In the rows, 128 means zero.
Rotation paths and how fast each direction turns (degrees a step)
Each turn is a multiple of 5 degrees from 10 to 175, or 0.
Each row of a path follows its step; steps can be skipped.
Rotation 1:
step 0: [128 133 125 118 129 124 121 129 131 133 134 136 127 129 140 113 131 126
 123 129 140 126 117 140 127 136 129 122 131 135 130 124 121 125 128 124
 121 125 130 132 134 120 130 124 130 129 133 128 126 131]
step 1: [125 137 117 128 120 138 120 128 132 126 130 126 124 129 125 119 131 120
 134 125 124 136 116 137 128 123 133 127 134 132 126 125 120 121 129 126
 122 132 133 134 124 121 136 123 127 125 128 137 124 126]
step 2: [116 128 119 131 132 136 122 130 124 128 129 124 130 127 129 129 135 122
 138 135 128 136 126 121 134 127 130 129 144 127 118 129 122 129 132 131
 126 120 127 126 123 128 128 125 139 120 125 138 132 131]
step 3: [114 131 125 132 124 127 123 134 125 131 131 130 128 133 142 127 132 124
 118 129 135 124 127 124 129 140 128 125 134 123 125 125 132 126 132 131
 131 125 127 123 129 122 126 123 145 122 133 124 135 137]
step 4: [129 132 134 136 120 126 119 130 130 133 125 126 129 127 130 122 130 121
 119 117 138 123 118 137 132 135 133 131 130 128 128 125 125 120 122 131
 119 128 136 125 123 119 135 123 137 133 126 123 124 131]
step 5: [125 129 128 125 130 129 123 128 127 139 126 124 131 125 128 114 135 118
 137 128 134 129 114 134 129 130 126 133 139 131 129 132 118 131 124 124
 119 119 129 128 131 127 133 129 129 130 125 136 121 118]
step 6: [114 130 119 120 125 134 123 127 119 134 127 127 119 131 136 122 133 120
 131 133 122 135 123 134 124 128 129 121 132 131 125 123 124 131 135 126
 134 121 130 133 129 123 133 132 138 122 135 137 130 123]
step 7: [125 134 127 130 126 131 122 128 121 126 133 128 119 121 131 132 129 129
 123 127 124 131 132 131 131 134 133 122 140 135 119 123 127 118 132 135
 124 129 137 129 123 121 130 122 145 123 126 134 134 134]
step 8: [126 135 133 132 131 127 120 135 131 124 139 128 142 130 136 128 133 125
 125 126 130 123 119 128 130 143 127 136 144 128 125 130 127 122 124 128
 120 129 129 127 129 127 131 122 137 122 123 132 128 130]
step 9: [123 131 123 127 126 125 115 132 130 129 122 129 136 131 138 120 130 109
 124 130 132 127 114 130 124 130 132 130 129 122 122 125 120 128 128 121
 130 127 127 125 124 125 138 130 132 130 128 121 122 123]
step 10: [120 131 124 127 121 135 123 130 125 140 122 126 115 116 125 115 130 122
 124 128 133 134 123 125 127 127 137 121 136 127 118 126 123 132 131 125
 124 125 131 123 130 122 136 125 130 131 124 128 130 122]
Speeds:
[127 130 128 126 127 129 126 129 124 128 127 127 128 127 130 130 126 131
 131 130 129 128 127 130 127 127 128 130 128 126 128 127 130 127 127 128
 128 130 129 126 129 130 127 126 127 130 128 127 126 129] | 0
[126 128 127 127 128 127 129 126 130 130 129 130 128 127 126 130 129 132
 127 129 129 129 128 130 131 132 129 128 127 129 127 127 131 127 130 128
 128 127 131 128 128 129 129 128 128 128 128 125 128 128] | 95
Rotation 2:
step 0: [124 122 126 112 133 132 123 121 129 119 132 115 122 125 135 129 136 121
 135 122 133 126 129 127 125 132 124 132 139 121 130 132 125 124 125 125
 127 126 130 128 135 133 132 127 126 128 135 129 135 125]
step 1: [130 120 126 137 132 129 131 132 136 136 129 127 125 125 126 133 121 140
 131 126 115 133 129 125 126 135 134 121 126 127 129 132 139 127 126 130
 126 132 129 121 135 130 120 126 133 138 124 121 125 135]
step 2: [126 130 138 125 115 127 124 130 124 129 134 133 134 118 110 129 130 127
 130 136 131 129 126 132 124 122 123 138 122 129 124 127 122 120 125 126
 129 126 122 122 124 127 132 132 134 124 126 125 128 128]
step 3: [129 137 126 128 139 125 123 125 138 127 120 121 129 129 131 120 134 117
 129 122 136 118 137 122 128 127 131 127 127 120 125 128 130 130 137 141
 132 125 127 126 122 126 127 128 125 130 125 124 123 128]
step 4: [133 117 130 129 125 130 132 125 127 129 132 122 121 135 135 134 127 119
 135 137 120 132 121 126 132 122 123 130 130 129 134 129 134 129 132 126
 126 137 128 122 126 131 114 120 128 127 136 134 131 127]
step 5: [121 118 128 127 120 127 123 136 122 131 131 129 137 128 129 131 131 130
 136 129 116 128 134 130 125 136 131 119 124 125 127 136 120 129 124 129
 133 121 119 132 129 129 134 137 121 132 122 129 126 130]
step 6: [134 134 126 130 130 126 123 126 130 133 131 124 121 128 109 119 122 133
 126 127 134 130 129 134 129 118 131 128 132 125 135 124 129 129 127 131
 130 130 135 133 117 131 134 125 124 131 123 127 135 135]
step 7: [137 135 137 135 124 128 132 125 130 118 137 136 131 128 139 132 136 126
 132 131 131 130 135 123 129 124 132 128 128 130 130 129 130 128 140 125
 121 122 131 124 125 129 132 122 128 125 135 124 116 123]
step 8: [122 125 120 131 130 122 126 136 122 123 123 125 133 126 132 123 123 127
 131 125 127 129 113 129 135 134 123 129 125 132 137 137 122 135 125 138
 131 140 122 130 126 126 123 128 126 127 131 129 123 120]
step 9: [129 127 129 123 125 132 123 124 126 135 128 120 132 138 131 119 125 124
 134 124 127 137 128 137 122 133 132 126 132 135 128 123 129 120 121 121
 123 118 136 134 126 140 126 135 129 127 124 126 135 129]
step 10: [130 133 133 128 119 127 131 133 135 114 123 127 122 126 124 126 132 136
 121 129 123 125 127 117 132 123 142 119 129 128 131 127 131 129 120 121
 132 130 131 124 131 126 135 122 128 130 123 125 126 135]
Speeds:
[128 128 129 125 129 129 129 129 129 128 125 125 127 128 126 129 130 126
 128 129 128 128 127 127 129 128 129 128 127 128 126 127 129 126 125 129
 126 128 126 124 129 127 126 130 131 127 127 124 127 129] | 40
Rotation 3:
step 0: [128 132 125 123 138 122 132 136 120 121 122 134 125 129 121 123 121 130
 128 124 123 131 132 118 127 127 133 129 130 127 130 131 136 119 124 118
 120 130 129 139 129 120 134 126 122 133 132 124 127 122]
step 1: [124 131 125 134 136 126 132 130 131 123 121 129 123 118 127 131 132 136
 125 120 132 124 120 113 126 136 129 132 123 122 124 123 125 131 124 137
 123 121 130 140 124 132 129 131 129 129 132 128 125 123]
step 2: [130 131 112 137 131 127 129 127 126 128 129 129 127 117 131 123 130 127
 126 137 139 126 130 130 126 122 128 117 124 125 131 130 128 124 137 136
 123 124 123 131 123 130 124 133 131 135 137 133 131 119]
step 3: [127 120 117 133 127 129 127 135 117 129 124 134 129 138 133 132 123 130
 126 126 125 132 134 124 117 138 121 123 134 133 123 135 132 118 137 131
 130 132 127 131 124 128 121 134 129 131 129 128 131 122]
step 4: [136 125 124 133 139 118 129 127 117 129 123 128 127 123 127 123 127 134
 134 119 118 130 129 123 127 133 133 127 132 130 125 133 138 120 121 133
 123 132 124 131 125 120 134 118 126 127 125 131 126 125]
step 5: [125 130 125 128 131 128 137 134 125 121 125 132 122 118 127 131 123 129
 131 124 134 133 126 125 130 135 125 126 120 115 126 130 129 124 120 129
 113 122 126 142 127 125 132 130 137 126 123 135 131 129]
step 6: [131 127 118 135 132 128 127 128 122 124 125 138 133 123 130 132 136 133
 131 128 133 122 129 132 128 125 128 124 128 125 133 132 131 131 137 135
 126 119 136 140 123 134 129 138 134 136 136 133 127 133]
step 7: [132 129 123 140 125 122 124 138 122 126 125 130 135 129 128 125 126 131
 125 131 129 129 135 127 113 133 122 123 125 132 123 127 143 132 137 130
 128 126 119 129 127 126 122 121 131 135 132 128 128 129]
step 8: [132 130 121 129 131 128 131 137 125 125 132 138 127 124 134 123 123 139
 135 123 115 126 129 127 124 143 125 129 129 127 132 134 133 120 128 128
 117 134 127 125 126 125 131 123 122 125 131 126 123 124]
step 9: [128 128 128 126 133 133 131 132 123 119 123 135 128 118 130 122 130 128
 128 120 126 132 133 126 122 129 134 133 130 129 128 129 125 134 118 132
 118 124 125 140 123 129 135 127 132 121 128 141 133 119]
step 10: [134 124 120 132 129 130 131 137 117 127 129 134 127 127 129 127 132 127
 122 131 137 131 128 132 127 131 134 122 122 124 127 131 122 134 125 134
 125 115 129 139 124 132 134 128 133 139 133 121 120 128]
Speeds:
[128 131 127 128 128 131 127 128 130 128 129 128 127 128 129 127 129 129
 126 130 130 127 127 129 130 127 126 129 128 129 129 130 127 128 127 131
 126 130 126 129 125 129 131 131 130 126 126 130 130 128] | 100
Rotation 4:
step 0: [119 128 131 117 124 141 125 125 137 127 132 127 124 129 136 133 130 127
 126 134 129 123 136 122 129 122 121 133 119 129 133 141 116 123 129 125
 132 136 126 123 129 128 134 131 133 131 124 132 129 127]
step 1: [120 125 126 126 128 124 127 116 123 130 123 121 127 126 128 125 120 133
 128 135 120 133 131 110 127 129 126 133 115 138 130 127 130 126 134 132
 132 118 125 130 128 124 126 131 128 123 133 129 131 119]
step 2: [125 137 121 130 128 122 121 142 128 129 135 127 124 124 128 143 130 130
 124 130 116 133 132 119 127 121 130 133 130 131 127 132 123 126 120 125
 130 122 130 127 132 130 124 135 131 121 131 122 134 129]
step 3: [118 127 130 130 122 119 130 130 132 128 135 132 134 129 123 132 143 120
 124 133 126 131 135 129 130 129 133 132 120 129 141 129 127 122 139 119
 129 132 129 130 121 127 130 134 122 123 128 133 127 125]
step 4: [120 129 131 132 134 126 132 116 131 137 131 128 124 124 129 128 127 123
 121 130 117 119 127 127 121 127 136 131 132 135 141 134 129 133 125 131
 123 122 131 134 135 136 136 131 129 127 138 132 124 129]
step 5: [131 133 135 130 119 130 120 122 129 133 123 133 124 133 122 143 133 130
 124 130 127 132 127 124 132 134 140 122 124 129 128 134 121 131 120 129
 132 120 128 126 118 131 134 124 121 127 135 126 129 131]
step 6: [122 123 124 132 132 136 132 131 132 128 132 139 132 125 122 129 127 124
 128 136 127 127 140 129 130 132 125 137 130 127 128 129 125 138 124 123
 139 119 123 125 126 131 124 123 115 129 135 137 126 127]
step 7: [124 113 134 116 123 120 141 130 128 135 133 129 124 133 137 133 128 137
 128 131 129 124 130 133 123 129 129 132 125 126 136 130 123 133 121 129
 131 116 132 129 127 130 127 125 130 122 130 126 124 130]
step 8: [116 130 122 122 120 134 136 127 139 135 121 123 132 123 126 134 125 127
 125 133 127 123 120 127 130 124 129 127 120 128 119 129 118 127 126 127
 120 125 135 119 127 133 128 126 118 128 129 122 125 121]
step 9: [129 120 115 131 126 124 129 118 132 129 130 133 131 121 123 134 124 131
 119 131 129 122 134 127 130 135 132 131 131 132 127 129 129 126 129 124
 134 115 118 122 128 123 127 132 129 127 117 117 126 121]
step 10: [132 121 135 125 128 125 128 128 139 122 139 131 132 123 129 133 129 131
 124 127 126 131 127 136 130 122 123 133 121 137 123 131 122 130 127 122
 130 125 125 135 137 135 134 129 123 120 128 118 140 130]
Speeds:
[129 124 128 125 126 128 128 126 127 125 127 129 130 127 131 126 128 126
 127 127 126 128 129 128 129 128 128 128 128 129 130 126 128 129 126 130
 128 128 129 132 130 129 127 128 129 126 129 129 129 126] | 120
Rotation 5:
step 0: [123 120 121 129 141 128 135 132 129 116 130 127 137 118 128 126 127 135
 130 132 115 134 126 135 123 122 131 123 129 128 123 126 127 130 128 137
 125 133 128 128 130 140 133 121 133 137 124 134 137 126]
step 1: [138 135 138 125 133 117 123 131 136 119 124 127 133 119 121 130 129 129
 129 134 118 118 125 126 115 126 119 134 140 129 124 124 129 131 131 127
 128 133 129 120 124 131 130 126 129 137 130 129 131 129]
step 2: [128 131 132 133 130 131 123 126 133 133 134 136 143 131 125 124 136 125
 125 132 116 132 117 130 120 122 122 130 133 131 129 135 126 136 117 134
 127 130 120 135 130 132 126 127 125 137 124 131 132 136]
step 3: [125 131 127 125 133 120 134 132 128 123 133 136 136 126 113 130 124 127
 129 122 110 130 128 117 127 128 124 123 132 129 127 131 121 129 127 132
 127 121 131 127 134 136 130 116 130 126 123 132 137 122]
step 4: [126 122 125 131 126 120 128 134 133 124 133 126 136 119 121 135 127 131
 128 126 122 132 128 136 112 130 130 124 136 130 124 127 129 131 135 133
 124 135 124 124 118 129 133 129 127 141 120 130 142 126]
step 5: [133 132 128 132 134 128 125 127 133 114 127 129 138 121 130 129 126 130
 132 138 114 125 118 127 123 123 123 137 130 124 130 125 123 132 128 130
 140 132 125 131 129 138 123 126 130 140 130 133 133 128]
step 6: [132 127 138 125 129 116 121 133 128 132 133 140 140 132 118 125 132 125
 120 132 122 123 117 125 118 122 119 123 132 131 125 130 124 131 123 129
 128 123 131 127 123 126 122 120 128 132 124 131 133 129]
step 7: [119 131 122 129 124 124 127 122 134 130 130 137 144 127 118 128 126 128
 132 130 114 138 128 126 128 128 129 125 130 135 128 136 125 133 136 139
 129 128 124 127 126 137 132 125 125 130 117 133 134 128]
step 8: [125 122 130 131 132 114 130 133 124 114 129 126 130 116 127 133 124 131
 127 125 116 127 131 137 121 131 128 127 138 125 124 129 118 132 129 126
 134 121 130 127 129 135 128 123 126 136 124 134 138 125]
step 9: [137 131 129 132 128 120 122 132 133 124 134 133 137 128 120 136 125 129
 130 145 121 127 121 131 120 129 122 133 133 134 128 119 125 131 127 132
 136 134 122 128 123 121 125 135 125 138 124 131 132 127]
step 10: [125 121 124 126 135 125 124 128 128 128 129 141 142 127 129 116 127 131
 126 133 118 127 121 124 128 120 116 123 130 133 131 135 121 134 123 136
 134 125 128 131 124 136 119 123 130 137 127 135 127 126]
Speeds:
[131 126 128 127 131 128 128 128 130 129 127 129 128 129 129 129 130 129
 127 131 130 127 127 126 126 128 127 130 128 126 130 130 130 127 128 130
 128 128 130 126 128 130 127 127 124 130 128 127 125 127] | 85
Rotation 6:
step 0: [125 133 121 134 137 135 125 138 133 116 124 122 134 133 126 125 140 131
 133 136 131 134 119 128 122 129 135 127 126 127 133 130 131 127 131 122
 129 131 128 127 129 131 126 122 137 135 122 124 129 131]
step 1: [130 125 124 133 132 132 125 123 125 125 139 121 131 124 136 124 124 122
 129 137 131 128 127 117 128 129 135 125 126 121 132 125 133 121 120 125
 131 122 122 124 123 131 116 123 125 127 126 132 117 133]
step 2: [129 122 126 134 123 137 128 129 138 122 121 119 132 135 136 123 133 126
 130 123 128 120 125 127 124 123 136 118 132 123 118 123 123 123 121 122
 123 128 129 122 126 125 129 129 135 133 127 130 127 125]
step 3: [128 130 139 137 131 128 134 128 135 130 134 129 138 126 133 122 137 129
 142 126 126 131 119 129 128 128 133 126 126 129 126 123 131 125 125 130
 129 133 120 130 134 130 117 121 129 129 133 132 123 132]
step 4: [131 124 123 130 125 126 126 120 134 139 132 126 133 129 137 124 139 124
 127 128 139 128 127 122 131 130 135 130 130 129 128 133 115 123 125 128
 114 124 125 123 129 129 125 126 134 125 126 134 130 132]
step 5: [125 134 132 129 134 129 129 133 123 126 123 127 133 126 131 128 148 129
 130 126 123 129 123 125 122 122 127 123 128 118 133 122 118 121 129 125
 122 123 133 131 133 121 128 124 131 130 127 126 122 129]
step 6: [128 123 135 137 131 121 123 120 117 131 127 117 131 124 135 125 132 135
 125 140 132 135 128 128 130 130 127 127 125 126 125 129 127 120 124 126
 128 128 125 128 127 128 119 114 131 131 131 125 131 130]
step 7: [115 121 129 134 134 132 127 133 129 127 121 118 137 128 137 127 132 128
 122 133 132 128 127 126 124 120 137 124 133 125 130 128 113 133 132 130
 128 124 124 126 125 129 125 135 125 135 126 128 132 130]
step 8: [129 122 133 132 124 130 122 131 129 124 128 125 126 128 128 125 129 131
 140 136 128 132 121 128 128 128 133 114 130 129 141 118 128 124 134 127
 125 131 126 128 132 122 117 121 123 127 125 126 128 130]
step 9: [126 123 125 134 127 120 123 124 131 131 130 126 127 124 131 132 128 130
 135 132 134 130 125 123 128 126 132 127 134 127 125 122 118 127 118 121
 127 130 130 112 126 139 120 134 133 135 121 126 126 133]
step 10: [123 125 119 137 130 129 131 137 133 125 130 129 132 133 137 122 139 131
 131 124 121 132 117 129 121 131 131 123 134 124 136 125 125 123 127 126
 131 134 129 131 116 126 126 130 134 125 127 123 129 135]
Speeds:
[127 129 129 127 127 125 128 128 128 128 131 130 130 128 126 126 127 127
 129 129 128 130 128 126 131 127 129 128 127 126 128 126 131 127 129 127
 130 129 126 127 128 124 127 125 126 127 128 126 130 128] | 145
[130 129 130 129 128 128 128 127 126 127 129 128 125 127 127 127 126 128
 127 128 130 126 130 126 128 129 128 130 130 127 127 130 125 127 126 127
 125 129 124 125 126 129 127 130 128 127 128 128 131 127] | 145
